rotation ticks, each row followed by its count of ticks
The counts run from 0 to 236.
[-21.9 -19.3   2.5  13.9  -4.7   5.3  10.6  17.2  17.4  -7.9   0.9  17.9
  10.6  18.4 -39.2   6.2  -9.4 -14.8 -10.1  12.5   2.0  17.0 -20.0 -10.7
  25.6 -14.1  42.6   0.0  -2.3  -9.0 -16.1   5.9   7.4  21.3]	165
[-17.4  21.5  -1.9  11.1   5.4  -3.0   6.5  -1.4  23.8  -3.4   6.9 -14.0
  12.2  -1.6 -20.6 -17.4 -20.5  -0.7 -18.2   0.5 -14.4  27.0 -12.1 -33.1
  13.5  21.3  20.1   1.8  11.5 -10.1 -28.6 -10.8   8.1  38.9]	176
[-14.8  -2.5  -1.8   6.3  -1.2  10.2   4.5  14.2  11.2  15.4 -13.2  19.4
   6.8  38.3 -17.9   4.7 -27.2 -14.9   4.8  18.0  31.9   9.4  -9.0 -36.7
  32.6   4.9  25.3  -0.9   8.7 -23.7   7.6   6.5   3.9  -2.7]	222
[ -1.0  14.7  18.7  19.1  -7.4   4.3  10.1 -11.4   8.1  18.3  -3.9   2.3
  11.2  40.0  -6.5 -20.1  -6.8  13.8  -3.9  31.8   4.9 -15.2  10.0 -40.2
  -5.7   0.2  16.8  11.0   2.1 -27.2  -3.9  -5.9   8.2  32.3]	91
[ 24.6   5.9  24.9   6.2   5.7   4.8  30.0  13.9  16.5  38.5   8.8  -6.6
  11.4  16.5 -11.5 -12.1  -8.6  -3.4   2.1  19.5  17.5  -2.5   2.9 -28.9
  29.1 -16.7  12.0  10.9  -5.7  -8.3  20.0   2.9   6.7  31.4]	158
[-31.2 -19.4 -13.1  32.1   8.7  15.8  41.3   8.0   6.2  -4.0  11.5   0.1
  13.0   7.0  -1.8  -1.9 -24.8  16.4  20.0  14.0   6.0  17.2 -10.7 -25.0
   5.9 -21.2   9.5 -15.6  10.8 -11.2  -5.4  -0.1   1.3  24.9]	3
[-24.8   2.3 -12.4  -0.9   6.7  13.4  50.2  -0.4   6.9  10.8  11.1  -0.5
  -6.2   2.9 -21.4 -30.1 -17.8   6.8  -0.2  14.7   7.4  33.6 -12.3 -31.2
  10.0 -12.3   4.4 -14.5   2.5 -19.2  12.0 -14.3   2.5   6.0]	144
[  1.6  -3.2   5.1  27.7 -31.6 -14.6   2.0   0.5  13.3   7.3   0.6 -27.2
  14.8  13.1  -4.1 -19.6 -15.4   3.6  -8.6  28.1   7.6   5.8  14.6 -23.9
  -5.0  -3.7  32.3   6.5   4.6 -20.3 -31.7   2.3   4.9  37.1]	33
[  6.2  -1.2   8.5  34.1  10.1  30.1  31.3  11.0  15.8   7.1  13.7  -4.4
  15.7   9.0  -2.6   2.7   9.1  15.0  21.2  25.6  16.2   3.5  -0.7 -17.2
   9.5 -43.7  13.9  -9.3   0.0  -6.4  21.8   3.8  -1.1  23.8]	6
[ -9.6   2.7 -17.9  20.7   4.0   2.6   6.6   1.5  11.7  -2.1 -10.3 -24.5
   7.2  19.8  -7.5 -15.3 -23.0   4.6  14.9  22.6  25.0  21.3   0.8 -61.7
 -17.9  -4.2   2.5   2.4  15.6 -14.4  -3.4 -10.3  -8.0   6.3]	209
[ -2.4   6.8  -3.9  10.8  -2.0   9.1  -5.6  11.7  20.5  16.4 -12.0  15.3
   0.0  44.9 -14.0  13.2 -18.7 -16.4   9.5  22.6  25.4  -1.6  -3.2 -43.3
  26.4   3.6  20.4   7.9   8.7 -18.0  15.9   7.4   7.1   3.8]	221
[ 11.1  27.2   3.7  41.1 -12.4   2.6  25.2 -12.2  11.9   7.6  35.3 -12.8
  -5.3   7.3  19.6 -15.2   1.8  28.0  -3.9  12.8  22.6  15.5  13.8  -9.4
  19.8   5.0   3.0  -5.8  19.0 -14.8  14.8  -6.6   7.7  24.2]	123
[ 18.5  21.5  10.5  15.9 -22.6 -21.4   0.0   6.3  22.9  -2.4  12.0  -7.9
 -20.2  11.5  -0.4 -10.4   4.3  -3.4 -20.7  14.7  21.9  20.0   9.2 -17.5
  40.2  13.8  31.0  16.9  13.2  -7.9   5.7   7.1  10.6  21.4]	44
[ 13.9  -5.0   8.7  17.6   1.5  -5.6   4.1   9.4  15.9   8.2  -2.7  11.7
  -5.3  41.3  -8.4  -1.7  -3.5   4.6   9.8  31.6  31.3  -7.3   4.0 -41.9
  12.4 -13.9  12.7  25.5  10.4  -7.2  25.4   5.5   0.7  19.4]	219
[  2.1  -2.1  13.6  25.9 -34.6  -6.3 -11.3   2.7  19.4  -9.0   1.0   9.5
  -2.7  29.6 -13.8   6.1  12.2  -5.7 -18.2  34.7  13.4   5.0   5.0 -11.4
  22.1 -11.1  43.1  13.3   1.4 -12.6 -15.5  11.0   8.3  23.1]	103
[-15.2   6.3 -18.1  27.5   5.3  25.7  -0.4  -6.3  13.0 -25.0  14.7  11.6
  -5.6  19.8 -24.4   2.6  10.9   4.3  -7.3   5.0  25.6  36.7 -20.5 -25.8
  13.5  -8.6   9.7  -7.5  16.6  -6.9  -2.5 -22.4 -14.4  -6.3]	200
[ -6.3  13.4  -0.2  14.1 -29.8 -18.5  13.6  -8.0  22.5 -12.4  14.8 -22.0
 -18.6  -2.5  -3.5 -21.1   2.4  10.0 -29.1  22.8  -2.1  25.9   7.4 -31.9
  -2.1   4.5  22.5   9.1   3.7  -7.8 -25.1 -10.5   0.0  27.2]	114
[-11.1   8.2  -0.2   4.0 -24.7   2.5   4.7 -10.3  24.4 -10.6   0.3  20.5
 -14.2  35.3 -24.1  -3.0  13.7  -5.0 -17.2  32.0 -15.4   5.0  -3.9 -34.4
  -4.9  -9.7  21.5   6.2  -3.4 -20.7 -12.7  -2.0  11.8  31.0]	22
[-18.0  28.7 -11.3  36.0  11.4  14.4  -1.9  -8.0   9.3 -13.7   0.7  -7.2
   6.5  22.8  -3.1  -1.3 -16.0  13.9   2.0   9.6  30.0  16.2  -2.4 -43.3
   1.7  17.9   8.0  -1.9  26.7 -11.9  -1.0 -18.4  -8.2   5.3]	59
[-22.0   6.9 -18.8  16.8  -1.4   9.2  23.8  -1.1  14.9   1.7   2.6 -12.3
  -8.8  19.7   8.4   4.9 -29.5   8.7  14.1  21.2   6.8  13.8  -4.0 -63.0
  -6.8   5.1   0.6  -2.7   2.7 -14.6 -13.4  -4.1  -8.0  11.3]	0
[-13.9  12.4 -13.8   2.0  11.5   7.3   5.0  -1.3  10.2 -12.7  -2.4  18.6
 -22.5  36.2 -17.6  -3.7 -10.2   2.0  -4.5  13.2  21.0  24.6 -13.1 -54.4
  13.9   9.3   3.9   6.9  13.8 -13.8  12.9 -14.2  -6.3  -3.2]	140
[ -5.6 -17.1 -20.3  28.2 -16.9  13.4  29.1  12.5  19.7   4.8  32.8   4.3
 -16.1   5.4  -2.5  11.1 -11.6   4.1   2.5   4.5  25.6  31.5 -13.4 -13.9
  38.1 -15.6   9.0 -14.5   6.4  -8.5   6.8  -5.2  -7.4   3.2]	132
[-19.8  26.7  12.8   9.9  -5.9  -8.7   0.4  -5.9   7.9 -10.5 -11.5  -5.0
   4.5  16.2 -17.1 -23.8  -6.9   2.7 -25.3  22.4  -0.4  17.5   4.3 -32.8
   8.3  19.5  37.5   4.9   7.0 -23.4 -25.2  -8.0   8.8  22.3]	174
[ 17.1   7.4  12.0  14.5  -3.3  15.1  11.2   7.3  14.1  15.3   0.2   6.5
  -8.0  41.2  10.1  13.2   5.6   3.0  10.3  33.0  17.8  -6.6   3.4 -45.5
  21.7 -17.8   8.0   9.8   0.7 -14.0  17.3   9.7   2.8  22.6]	9
[-15.1 -18.2   8.0   8.0   6.3   5.1  18.5  13.0  22.1  -8.7  14.0  22.7
   7.7  10.1 -43.6  -3.5  -1.9  -7.6 -16.5   7.9  -0.5  16.2 -25.5  -5.8
  30.4 -16.8  34.5   1.3  -1.8  -2.8 -10.6  -4.4   6.3  31.3]	166
[ -2.3  -3.5  -5.1  34.8   9.5  31.7  38.8  11.3  17.7   8.0  19.3  -4.0
  13.3   6.2  -2.0   8.3  -0.3  11.5  22.3  20.4   5.8  11.5  -8.9 -15.5
  13.4 -35.6   7.8 -15.1   5.7  -5.2  16.5   9.0   4.8  32.0]	5
[-17.6  19.8   5.2   9.7  -1.5 -13.0   8.4  -6.4  11.8 -10.6  -4.4  -6.2
   8.8   8.0 -21.3 -25.6 -18.0   4.9 -24.0   7.7  -7.1  21.5  -7.3 -33.2
  10.4  24.7  25.9   8.0   8.1 -17.2 -30.9 -10.0  11.1  34.2]	175
[ 15.7   8.0  10.6  40.9 -19.2  17.2   6.7  -0.2  26.4  18.3  38.3   8.1
   7.1  15.3  -8.9   5.0   3.9   2.9 -14.8   1.0  23.7   5.5  -5.3   8.8
  38.8  -2.1  17.7  -0.4   9.3  -7.1  -0.6  -9.2   4.3  24.4]	40
[-16.5 -10.8  -6.7  -2.9   1.0   4.2  30.4  18.9  19.4  22.2   3.9  20.9
  -1.8  16.9 -26.4  -6.7 -31.7 -16.8  -3.4   8.2  10.3  23.0 -17.2 -24.8
  41.4   1.4  19.8  -3.0   3.0 -18.1   8.3   3.7  15.1   6.9]	224
[ -9.0  33.8  -6.5  17.5  -7.0  21.1  28.2 -12.1   8.2  -1.4  13.0  -5.6
 -11.6   9.1  -7.5 -29.9  13.9  10.5  -6.7  21.1  18.7  33.9   7.1 -16.6
   7.9 -13.2   7.7 -20.1  12.8 -19.7  30.5 -13.2   5.0   1.2]	204
[  4.0 -13.2   7.0  20.2  12.0   2.0  20.5  14.4  18.5  19.1   6.7  -4.1
  33.9   7.5 -17.8 -11.5 -33.6  -6.0   1.5   0.9   2.6  12.1 -15.0 -21.2
  28.2  -1.0  17.8   0.5   4.7  -9.9 -17.8  -0.3  11.9  44.1]	96
[-37.4  24.3   7.0  20.8  10.1  21.4  11.2  -7.2  18.1  -3.9  -2.1  16.5
  19.2  18.4 -38.6 -12.9  -9.6   7.2  -9.8   9.2  -8.3   4.7 -10.7 -14.2
   7.8   5.0  28.9  -9.0   8.7 -17.8  -5.7  -6.5  15.2  28.0]	235
[ -6.9  -7.4   2.5  16.2  -0.7   6.2  29.0  -1.6  18.7   3.7   2.6 -16.0
  -3.7  14.8 -17.4 -16.3   3.8  11.4   9.4  37.2  13.1   1.6   2.7 -49.8
 -26.2 -37.0   6.9   8.0  -4.5  -7.5   8.3 -10.5 -11.4  19.7]	148
[  8.3  28.2  12.1   6.0 -12.0  14.2  18.8  -6.3  23.9  16.2  27.3  -5.2
  -7.3   1.5 -21.4 -19.5   0.9  -4.5 -35.8  -2.9  12.3  28.2  -7.0 -14.2
  35.3  11.1  14.9  -2.0  -4.7  -9.7  -9.3 -26.8  -2.9  11.0]	110
[ 21.0 -10.4  17.5  20.7 -38.8  -2.1  12.4   4.5  26.6  19.6  26.7   4.1
  -6.6  22.5  -6.5   7.3   7.9  -2.2 -20.0  24.6  11.8  -6.5   2.0 -14.9
  24.0 -19.4  27.6  11.3 -11.1  -7.9 -15.8   1.3   0.6  28.3]	101
[  5.2   4.6  -1.0  12.6  -7.2  -4.8  19.7   6.3  21.5 -17.3  12.9   5.0
 -36.5  17.6  -5.1  -2.4  26.0   7.7  -4.0  27.4  20.4  22.8  -1.6 -27.5
  17.2 -25.7   9.5   9.4  10.7   0.4  36.6   3.8   0.0   9.1]	136
[ -7.3  -8.5  15.6  -2.8  -1.9   5.0  39.5  17.9  19.4  12.1   7.7  -1.9
  -2.2   1.8 -40.3 -20.5  -0.1 -11.5 -13.2  21.6  12.4  20.9  -8.9 -16.1
  14.3 -36.3  28.8   3.5 -13.2  -3.4  13.1  -1.8  -1.2  10.7]	227
